Each named move below is a turn or a mirror, shown by a few rows before and after it. Which moves, in which order, take the first row of each later pair to the second? The first pair is answered.
move E:
[-11   3  -7 -10 -12  25 -11   1  -5   6   5   6  -6 -11  -5   1  10   3
   1  -8   0  -3   4   4  -3   2   6  -6   7  10 -16  -2   3   1  -7  -9
 -16  -5 -10  -4   6  -6 -12 -11 -10  -7   0]  ->  [-11   7  -8 -12 -15  28  -9 -10  -6   9  12   5  -1  -8   0 -10   4  13
  -1 -10  -2   3   6   4  -3   3   3  -8   1  12 -10  -3   3   0  -7 -14
 -10   5  -7   0   9  -6 -10 -14  -5  -7  -9]
[  1   8  -6  -2  -8   3   4 -10  -2   0   3   7   0  -3  -1 -12  -4  14
  -1   0   3   9   2   2   9   4   1  -1 -11   2  14  -2  -2   3  -7 -11
   8   0   5  -2  -1  -3   6  -3   8  -5  -8]  ->  [  3   0  -8   3  -3   1  -8   9   3  -2  -6   6  -2  -4 -14   1   8  -2
  -2  -5   8 -10  -7   3   7  -1   5  -4   9   2  -3   0   1   2  -3   0
   0 -17  -9 -10  -3  -3  -2   3  -7   1   7]
[ 25  22  -8  -7 -34  20  11 -10  -1  33   4   6  -5 -18 -34 -18 -26  13
   7   0 -17 -23   4   9 -12   5 -16 -12 -14  12  -2 -10 -10 -11 -10   3
 -29   2  11  -3  14  11  20 -19  -1 -16 -11]  ->  [ 29  14  -7   1 -31  18   2   6   4  29  -8   3 -10 -19 -46  -5 -16  -3
  10  -6 -14 -38  -2   7 -13  -4 -13 -13   3  10 -15  -9  -7 -10 -10  10
 -32 -13  -2  -5  10  12  10 -12 -10 -10   2]
move R:
[ -1  -6  30   3  31 -14  20 -17 -24 -33 -20 -11  18  35  24  10  10  23
  10 -10  14  -5   1 -16  -1  -2  16  11   1  -2   3  15 -20  -9  -1 -17
  19  -6  16   8  20 -13 -29   6  16  -1  24]  ->  [  8  26  41  15  11 -15   8  -4 -18   4 -18  15 -11  -6 -22   6 -14   4
  22   9  -6 -29  -6   1   9 -16 -24 -14 -10 -15  -7  18 -32  10  13  -3
 -33  -9  -8 -11 -17   2 -19   5   9 -24  27]
[-10   1  -6 -16  15 -26  -3   9   6   0 -12  -4  12   6 -19   5   2   1
  -2  -1  -5  -6  -6  14  16  -4   4   7  -4   0  -5  13   1  -8  -7  -1
   9  -3  12 -10  -4  -4   8   4 -17  12  11]  ->  [ -7   8  -7 -16   3 -16  -3   4  12  13 -10   4   8   1 -24   0  -3   7
   0  -3  -8 -10  -1  20  16  -5   1   2  -8   2  -3  12  -4  -8  -8  -2
  -2   0   9 -13  -8  -5   8  -5 -21   7   5]
[-15  -2  -7   2   6 -23   1  12   7 -15 -11 -16  -7   1   0 -13 -16  -7
   1  -6  -8   1  14 -22  -9 -16   4   8  -5  -3  19   4   7  -8   5  -2
  24   1  15   4  -7   3  -7   6  -8 -10   2]  ->  [-11   9  -9   1 -11 -13   0  10   9   0  -8  -5 -17 -13 -12 -20 -25  -3
   5   0 -14  -4  13 -11  -4 -18  -7   0 -14  -5  18   6  -1  -2   7  -3
  10   3   6  -1 -15  10  -4  -5 -13 -22  -3]
[-13  11 -43 -27  11  36 -12  11   3 -15  16 -27   3  19  36  28   4   8
 -26 -12 -13  -7  15 -10 -28   9  13  -5  34  -7 -45  -2  -3 -11 -12 -13
  22 -20   2   9  31 -39 -16  -7  -1  40  10]  ->  [  0  27 -21   0  15   1 -19  33   8   2   6 -16 -16   0  -7  37  -9 -37
 -13   1 -31 -28  -2  -2 -29 -12 -16 -14  32 -33 -56  -3  -2   3   7  20
 -15 -29 -20  -3 -12 -28 -10  17  -8  27  27]
move K:
[ -1   9   5  14  -5 -14 -10  10   9  14   1  16 -16 -24 -17  -3   4  -9
   3  15  -8 -18 -10  13  -2 -10 -12  -7  -6 -18 -13  -7  -5   7   4   4
 -17  -4  -7 -14 -11   9  13   0  -1   5   0]  ->  [ -1  11  12  16   6 -30   4  -4   1   8   8  10  -8 -11  -7 -10  -3  -2
   6  21 -11   0  -8   8  -3  -5 -12   2 -19 -23   0  -9   3   2   7   7
  -5   8   4  -6 -14   7  17  10  10  -1  -4]
[  6  14   3  11  -3 -10  12 -21  -7  12   3  -1   7   0   1 -11 -12  16
 -10  18 -11  12  -2  -3   1  -5  -7  -3 -15 -14  13  -8  -7  -5   8  -3
  10   8   5  -1 -15   3  20   1   8  -9   0]  ->  [  4  17  -8  11 -18  15  -6  -5   4  20  -7   5  -8 -15 -16  -1  -6   9
  -9   9  -8 -12  -3   6   6 -11  -8 -15  -2  -4  -7  -7 -17  -2   4  -5
  -9 -13 -13 -16 -13   8  10 -10 -10  -6   5]
[ -8  33  27 -27 -29   0 -13 -28  -1  -2  31  -6  -6 -15 -20  13 -13  16
  -5   1  -1  24  14  -2  24   8  -9  -7  10   1 -29  16  -6   9 -15 -15
  -4  51 -13  -3  -1 -20   6  -5 -14  -7  -9]  ->  [-12  38  25 -25 -29   0 -13 -27  -2  -2  33  -7  -3 -15 -19  14 -16  14
  -8   2  -3  24  15  -2  26   8 -10  -6   8   1 -31  17  -4   9 -17 -13
  -6  51 -14  -2  -2 -21   5  -5 -13  -9  -7]
move M:
[  4  -2   7  19   9 -22   1   4 -12 -22  27 -11   9  12   0 -14  -9   2
   4  23  -7  23   8 -14  15  -7   7   0  19  -2 -11  -4  11   4  -2  10
  10  -3  14  -9   0  15  -6  -7  -5   4  16]  ->  [  5   8   9  20   2 -24   3  -1 -14 -15  30  -1   4   9  -7 -20 -13   3
   5  31 -14  23   4  -7  17 -10  -2  -4  14  -3  -8  -5  11  10   2  10
   0   0  13  -6  -8  18  -2  -7  -3  -1  12]
[ -5   6  12   2   8 -13 -31  -1  15 -10  21  -6   5  -1   2  -7 -14  -5
  -1  -9  -2 -26  -2  13   3   4   9  11  13 -11 -13   9  -1  13  -8   2
  13 -13  -1 -14  -3   7 -10  11  -6   5  -6]  ->  [ -3   4  13  -1  14 -14 -27 -11  11 -14  24 -12  10   4  13 -10 -16   3
  -3  -8   0 -12   2   9   3   3  13  18   8 -10  -5  10   2   8 -11  -2
  25  -6   5 -10   0   2  -8  11   0   4 -10]
[-25  19 -10   6  38 -29  45   6  16 -18  14  14  27  26 -12  -2  -9  -1
  34 -17 -28  17  27   4 -21 -15 -29  -4 -17 -11  17 -16  -2   8  -5   2
  16  24 -21  13  12  10 -10 -12  -4  12   3]  ->  [-21  25  -9  12  28 -24  33  15  21  -6   8  21  14  11 -30   3 -11  -9
  36 -18 -34   3  23  11 -14 -20 -39 -16 -15 -10   3 -15  -5  14  -2   5
  -4  14 -34   3   0  13 -13 -15 -12   9  10]
[  7 -15  24  27  16  18 -28  -2  19  15 -19  -8 -31 -28 -31 -18  37   8
   3 -20   7 -32 -17  24  31  -2 -13  13  -3  -4   8 -12 -15  13   6  -4
 -21 -16 -17  -1  11   3  -2 -12 -14  33 -25]  ->  [  1 -34  20  21  31  14 -20  -8  13  -9 -19 -24 -13  -8  -1 -16  51  14
  -4 -27  19 -18 -15  14  25   6   6  29   3   0  12 -14  -5   2   0 -13
  12 -14   1  11  30  -7  -5  -8 -11  46 -23]

Between the rows of a pair lie two moves.
[ -6   6 -42  -8  25  15 -35 -29 -16  19   1  -2 -18  -8 -27  33  13 -12
 -11 -36 -13   0  23  27  21   0 -13   4  14  31   4 -20   1  17  -5  15
 -18  12   9  20   1  -9  -9 -19  -8  -7 -15]  ->  [ -6   5 -36 -12  29  -1 -23 -44 -24  19   8  -8  -7   0 -12  24   6  -3
  -8 -27 -18  20  24  21  16   4 -14  13  -2  26  21 -24   6  14  -4  13
  -3  30  20  31   2 -15  -1 -15   6 -10 -28] => E K
[-15 -14 -13   3 -16  31  -8  26  10  -8 -17   0   9  -4 -12   5  24 -27
  -9  -2  -6 -13 -11   7  -1   3  31  -7  25 -10 -31   9 -12  -8   3  21
  -9 -24 -23   0   1 -14 -26 -11 -18  20  19]  ->  [ -5   8  16  20  -7 -13   5  16   4   7  -8   9   7 -12 -21  -2  -2 -44
   5  24 -30   2 -17   1  -3  -5   4  -7   0 -39 -12   2  -8   4  21  43
 -21  -2 -21   0 -29  -7 -10  14   3   0  17] => M R
[  9   5 -14 -37 -31  43 -17  -5  -2   1  -5  -2  -9 -13 -10  35   6  -8
   1 -12   7 -10  15   4 -16  15   6 -23 -21   4  -6  -3  -9  13 -43  -9
  15 -21  10 -19   7 -11  11 -13 -17  -8  -1]  ->  [  7   1  -8 -39 -17  24  -1 -21  -9 -12   4 -13   7   2  14  28   4   0
  -1  -8   8  13  18  -6 -20  22  15 -12 -31   1  12  -5  -1   8 -40 -11
  38  -5  27  -7  14 -19  15  -5  -3  -7  -9] => M K
[ -4 -26 -21  -5   1  11  -2   5  13  -1 -19   5 -10   5   6   5  14   9
   7  -8  -2 -19  -3 -16  -2  -7  28  27  27  27  -7 -13   0 -19   1 -21
   0 -20   2  -7  12  -2  -2   0 -13  21 -11]  ->  [  8 -15   3  14  19 -38   5  11   6   3 -20   9  -8   5  -5   6   3 -17
  21   8 -16 -10 -14 -23  -6 -15   9  29  13   0   3 -16  10 -12  17   3
  -9 -15   0  -7 -15   7   4  28   1  12  -2] => E R
[ 10  -8   5 -15   0 -24  14 -15  13  -4   6   7  18   3 -19  14   5  12
  -6  11  -7  -4   5  13   3   9  -5   3   7 -13  10 -18   7   2 -15 -17
  19  30   5  -3   0 -15   0  -6  -8  21 -12]  ->  [ 12  -8   2 -17  -9  -8   5 -13  19   1   4  10  13  -5 -27  16   6  14
  -6  10  -1 -12   4  19   5   7  -6  -4   9  -5   5 -14   3   2 -20 -20
  11  25  -1  -4   4 -12  -1 -14 -17  20 -14] => K E
[  3   8  -7  -3 -13  11 -21  18  22   5 -12  12 -12 -18 -26   6  18 -11
   8 -15  15 -22   3  12   7   7   8  -9  20  19 -27  12  -8   3  15   2
 -30 -29 -21  -7 -20  21 -14  -1 -31  15   4]  ->  [  7   8  14   9   3 -22 -16  21  18   3 -14  10 -13 -18 -27   7  13 -26
  14  -2   6 -12  -3   8   4   0  -2  -6  15   2 -19  10   0   6  26  18
 -33 -20 -19  -8 -34  24 -12  21 -19  10  11] => M R
